128 stands for zero in the data rows.
Here is a table of points, one per row:
[129 145 159  90 133 131  90 117 134 115  99 151 127 107 194 146 112 134
 126  75 163 124 127 123 125 103 107 132 150  93 138 198  61 145 167 156
 143 126 168 125  75 138  88  79 129 145 132 122]
[111  79 131 169  86 154 101 148 112 186 106  83 110 142 159 115 127 157
 164 102 191 164 114 112 144 161 111  54 109 108 128 208  88  60 120  96
 114 134 127 140  88 128 178  78 134 105  93 128]
[109 110 130  59 116 148 107  72 122 134 111 123 151 141 150 105 138 115
 119 115  90 136 106  71 120 120 132 148 100 135 133 146 133 114 130 117
  78 120 101 119 150 167 105 122  74  97 167 113]
[130  44 165 117 100 159 104 103  58  86 110 150  51 112 161  90 137  99
 107 117 109 113  94  76 132 132 140 113 142 151 132 131 123 123  83 130
 125 156 138 151 144 109  92 162  88 156 175  91]
[130 121 154 135 129 149  82 123  28  45 109 102 110 136 133 126 149 144
 148  60 113 141 129 172 141 116 139 122 110 123 154  46 123  44 111  92
 130 114 134 127  82 221 170 103  72 112  91 135]
[137  94 158  80 105 124 137 147 168 138 115 129 106 135 150 101 166 114
 159  98 172 105 149 112 124 192  98 118 166 133  25 153 132 140  86 115
 115 113 155 119  87 218 102 143  84 151  92 147]
[140 139 163 124 138 157 159 121 118  74 130 173 150 199 115 128 100 187
 134 114  95 131  95  42 140 157 124 161 159 139  63 135  98 139 120 155
 149 158 125 147 133 132 158  68 115 137 113 119]
[116 173 109 110 127 164 134 133  58 128  83  95 132 144 136  90  84 154
 145 127 110 150  63 145 131 159 150 188 121 139  98 105  98 124  81  77
 161 136 141 163 137 133 123 119 112 192 117 159]
[126 128 168 170 121 118 144 126 149 161 119 106 118 235 148 107 109 148
 132  98 102 125 119 154 130  83 116 112 151 138 108 180 108  47 107 158
 152  79 136 176  76 140 111 113 138 206 173 173]
[104  96 116  62 109 153 139  35  90  81 114 143 114 174 126  65 133 144
  98 138 111 163 132 163 126 135 136 145 137 158  98 109 105 159 123 129
  94 104 133 173 164 104 104  84 121 120 115 137]
[131 101 142 124  91 116 203 166 135 131 106  94 112 140 173 146 144 102
 134 136 127 127 124 141 153  97 131 139 167 195  96 153 138 127 129 104
  96 128 146 138 127 163 140 144 125 110  44 167]
[118 143 150 188 106 123  99 168 117 138 107  66 113 125 106 131 136 121
 140 117 120 134 153 109 160 148 104 109 173  88  78 121 129 119 139 146
 101 113 153 114 142 126 115 172 112 105 136 161]
[142  97 150  81 145 155  90 130 107 142 115 138 113 104 141 121 121 109
 132 181 136 135 108  82 116 156 155  93 160 116 128 119 137 104 156 105
 134  99  99 102  82  98 141 101  32 157 127 142]
[144 107  97 148 109 135 101 160 171 112 106 151 144 150 145 130 109 140
 137 106 118 142 115  76  94  66 202 150 145 127 118 112  90 150 118 121
  93 124  81 155 149  90 116 103 132 146 146 115]
[134 113 113 166  93 164 135 103  66 123 141 157 181 139  69 114 172 105
 118 131 100  92 106 108 122 106  66 143 131 112  96 172 127 152 128 142
  26  79 130 165 110 111 144 126 126 119 137 139]
[134 129 160  96 124  62 111 146 184 112 118 151 146 106 165 107 111 126
 125  72 129 116 101 155 158 131 119 156 145  83 140 181  99 137  53 194
 148 107 138 132  85  79 168 128 127 110 118 188]
[127 117 131 112 109 131 126 113  84 153 195 153 107 120 159 126  55 109
 161 103  92 199  98 103 137 144 113 107 182 124 103 135 147 146 153  43
 104 157 106 145 114 121  92 153 118 100 153 142]
[ 90 138 144 129 124 125 119 133 152 164 177 100 124 122 131 111 190 152
 138 147 112 115 108 172 132 107 121 156 151 154  39 130 127  86 167 113
 175 124 156 173  94  95 168 143 142 114 135 127]
[153 138 105 155 255 132 144 143  76 176  97 159  95 180 137  96 166 117
 144 140 124 133  87 122 119 149 116 128 120 121 115 113 132  60 105  56
 125 120 149 133 142 126 134 140 100 139 106 163]
[149  85 127  99 104 165 118 107  89  75 147 139 136 173 212  86 122 114
 128 171  81 105 132  96 123 103 112 121 160 115 185 146 139 106 139 155
 134 124 141 118 134 122 137 129 108 141 110 116]
[132  93 135 119  94 160  99 124 116 105 128 123 163 155 121 166 173 156
 132  81 129 183 114 188 136 152 173 187 101 121 168 164 104 108  92  97
 139 112 142 132 189 118  88 140  89 185 104 146]
[139 107 109  88 124 176  89  63  87  99 137 138 158 123 171 143 125 167
 131 123 121 140  92  74 111 163  58 109 165 219 106 104 137 119 125 159
 140  94 113 104 145  94 118 164  85 127 124 136]
[122 138 148 116 126 113  79 153 152 152  81 132 127 137 159 141  96 142
 136  65 139 125 105 169 114 145 140 153 125 122 129 149 255 144 107 183
 116 138 136 151  92 133 122 108 135 140 131 107]
[121 182 190 149  85  86 109 137 172 153 141 251 122 111 161 132 141 133
 149 121 115 145 129 204 120 144 128 127 121 123  90  50 108 100 109 181
  64 158 150 113 134 171 157 116 146 134 140 130]
[161 123 134 103 117 100 122 169 174 125 129 152 122 145 128 130 129 135
 180 120  96 177 102  72 114 179  79  95 136 129 159 113  96 190 116 113
  98 147 150 171  85  76  64  13 135  99 159 113]
[ 75 119 138 136  83 153 138  84  97 226 167 161  98 160 118 102 150 119
 119 110 121  99 118 100  92 124 157 141 165 170 185 129 121 174 103 133
 194  77 128 121 147 127 144 142  98  80 146 132]
[161 156 155 122 138 125  87 152 168 139 130  67 119 156 141 165  98  86
 127 152 123 119 123 167 113 119 102 150 112 125  77 148 110 101 102 163
 167 134 129 135  97 152 131 119 162  55 165  99]
[144 148 139 133 126 132 168 117 114 142 137 125 158 162 128 113 169 111
  79 135 129 138  83 197 131 200 155 137 142 154 141 155 107 120 124 147
 151 148 131 177 145 173 132 126  88 162 101 134]
[140 178  47 120 104  93 158 148  82 120 188 132  95 164 154 115 183 113
 128 150 100 158 134  82 141 122 158 142 146 117 110 125 137  82  98 130
 130  97 146 172  96 155 107 164 114 143 101 143]
[133 101 118 112 105 117 103 109 121  74 166 144 149 161 159  89 130 137
 142 137 144  94 119  87 116 191 106 229 139 177 139 143 111 120 105 117
  92 162  97 143  78  81  87 108 129 140 142 121]
[165 112 181 158 145  64  74  55 147 158 141  67 125 158 125 135 140 145
 128 130 109 132 122 198 144 130 152 102 106 136 119 134 105 156 105 111
 112 105 141 150  88 154 193 138 115 163  90 124]
[106 149 156 146 132  66 202 142  96 131 114  86 152 119 177  99 161 148
 125  82 111 122 129 168 113 157 127 122 169 136  83 165 110 103 125 123
 156  60  85 164 124 104  96 101 147  83 163 119]
[ 93 102 183 128 164 140  89 170 158 144 108 120 116 101 204 133 127 153
 143 118 134 169 127 140 150 118  65 149 173 169 123 231 133 141  82 133
  64 127 148  90 100 143 157 150  71 101 114  19]
[ 88 124 126  89  94 139 115  77  98  39 150  84 113 173 153 144 136  99
 113 135 126  89  58  75 124 163 134 102 160  66 148 132 129 122 110 137
  91 144 140 107 151 120 110 126 104 163 144 128]
[122 105 140 158 139 129 140 107  64 154  56 127 106 168 163 123 183 104
 108 154  68 151  93 120 129 182 116 140 157 134  95 124 129  93 156  95
 155 111 130 148  84 132  59 141 168 124 108 132]
[109 124 132 104 135 171  83 103  73 105 132 174 123 138 127 124 160 150
 114 134  84 102 176 114 120 143 139  28 147 118 160 175 135 167  98 120
 122 172 107 133 118 135  97 164 147 152 113 132]
[159 135 133 159 106 146 165 116 121 119 106 139  98 159 186 126 159 117
 151 160 120 141 122 135 133  76 122  55 134 125  67 188 153  95 135  85
 145 110 116 151 118  86 114 188  38  75 101 162]
[120 117 116 122 116 178  98 127 143  82 173 133 114 152 161 119 124 129
 169  72  58 163 122 100 127 243 113 212 126 134 122 206 104 126 130  97
 139 119 104 156 128 111 106  91 145 161 111 148]
[ 97  71 137 182 114 110 106 179 115 112 127  96 114 118 121 121 135 152
 103 108 109 143  79 196  90 121  79 127 136 117  98 157 119 109 126 121
 146 125 161 132  79 200 131 130 125 117 106 162]
[152 120 103  99 127 143 217 130  88 158  42 130  52 161 161 154 155 130
 148 145 143 140 144 147 128 156  82 137 153 112 143 152 133 142 148  93
 118 144 103 143 117 119 155 134  73 155 159 190]
[133 152 148 193 128 102 143 104 168 114 100 121 115 129 106 115 113 130
 159 127 133 179 127 145 114 147 172 148 146 134 116 163 108 101 132 146
 125 144 128 127  88 169 161 198 132 130 145 139]
[116 110 112 145 132 138 125 155 146 159 109 211 105 122 116 139 101 179
 143 124 128 122 112 176 164 162 109  93 121 116 127 206 139  45 106  80
 109  20 140 132  68 156 136  79 112 145  89  84]
[136 198 157  83 123 120 154 193 158 156  94 121  91 146 153 116  96 161
 123  45 125 137 104 123 121 161 111 158  94 112 143 136  91 104 142 132
 100 129 127 129 103  74  87 149 123 177  63  95]
[184 190 103 114  86 128   0 179 106 187  54 161  64 200 136 114 145 145
 144  88  86 141  89 140 130 163  98 135 195 156 137 188 107  40 150  82
 128 144  88 171 132 148 108 122  97 137 112 160]
[173 136 129  84 105 118 149 139  85 170  92 127 120 164 163 139 141 145
 104 144  97  87 119 147 151 173 154 132 157 116  84 132 139  85 154 102
 134  96 175 136 106 122 120 156  98  54 166 145]
[ 96 129  92 148 117 100 161 142 129 174 109  89 117 160 143 145  99 121
 140  61  62 101 124 163 101 158 125 116 127 129 109 172  84  89 117 160
 152 148 156 141  60  78  95 102 122 119  81 109]
These points spread out most along one direction. Take the direction at right angles to it along which they spread out most. Go by this last direction. Where along it does each point below lie, from 0 to 99? 50 is the average, and the first point above lies past it. One standard deviation of the points above along it is 16.
[139 107 109  88 124 176  89  63  87  99 137 138 158 123 171 143 125 167
 131 123 121 140  92  74 111 163  58 109 165 219 106 104 137 119 125 159
 140  94 113 104 145  94 118 164  85 127 124 136] ~ 49
[142  97 150  81 145 155  90 130 107 142 115 138 113 104 141 121 121 109
 132 181 136 135 108  82 116 156 155  93 160 116 128 119 137 104 156 105
 134  99  99 102  82  98 141 101  32 157 127 142] ~ 42
[152 120 103  99 127 143 217 130  88 158  42 130  52 161 161 154 155 130
 148 145 143 140 144 147 128 156  82 137 153 112 143 152 133 142 148  93
 118 144 103 143 117 119 155 134  73 155 159 190] ~ 28
[ 75 119 138 136  83 153 138  84  97 226 167 161  98 160 118 102 150 119
 119 110 121  99 118 100  92 124 157 141 165 170 185 129 121 174 103 133
 194  77 128 121 147 127 144 142  98  80 146 132] ~ 41
[ 96 129  92 148 117 100 161 142 129 174 109  89 117 160 143 145  99 121
 140  61  62 101 124 163 101 158 125 116 127 129 109 172  84  89 117 160
 152 148 156 141  60  78  95 102 122 119  81 109] ~ 59
[ 88 124 126  89  94 139 115  77  98  39 150  84 113 173 153 144 136  99
 113 135 126  89  58  75 124 163 134 102 160  66 148 132 129 122 110 137
  91 144 140 107 151 120 110 126 104 163 144 128] ~ 54
[149  85 127  99 104 165 118 107  89  75 147 139 136 173 212  86 122 114
 128 171  81 105 132  96 123 103 112 121 160 115 185 146 139 106 139 155
 134 124 141 118 134 122 137 129 108 141 110 116] ~ 48
[173 136 129  84 105 118 149 139  85 170  92 127 120 164 163 139 141 145
 104 144  97  87 119 147 151 173 154 132 157 116  84 132 139  85 154 102
 134  96 175 136 106 122 120 156  98  54 166 145] ~ 28
[161 156 155 122 138 125  87 152 168 139 130  67 119 156 141 165  98  86
 127 152 123 119 123 167 113 119 102 150 112 125  77 148 110 101 102 163
 167 134 129 135  97 152 131 119 162  55 165  99] ~ 60
[161 123 134 103 117 100 122 169 174 125 129 152 122 145 128 130 129 135
 180 120  96 177 102  72 114 179  79  95 136 129 159 113  96 190 116 113
  98 147 150 171  85  76  64  13 135  99 159 113] ~ 85
[116 110 112 145 132 138 125 155 146 159 109 211 105 122 116 139 101 179
 143 124 128 122 112 176 164 162 109  93 121 116 127 206 139  45 106  80
 109  20 140 132  68 156 136  79 112 145  89  84] ~ 50
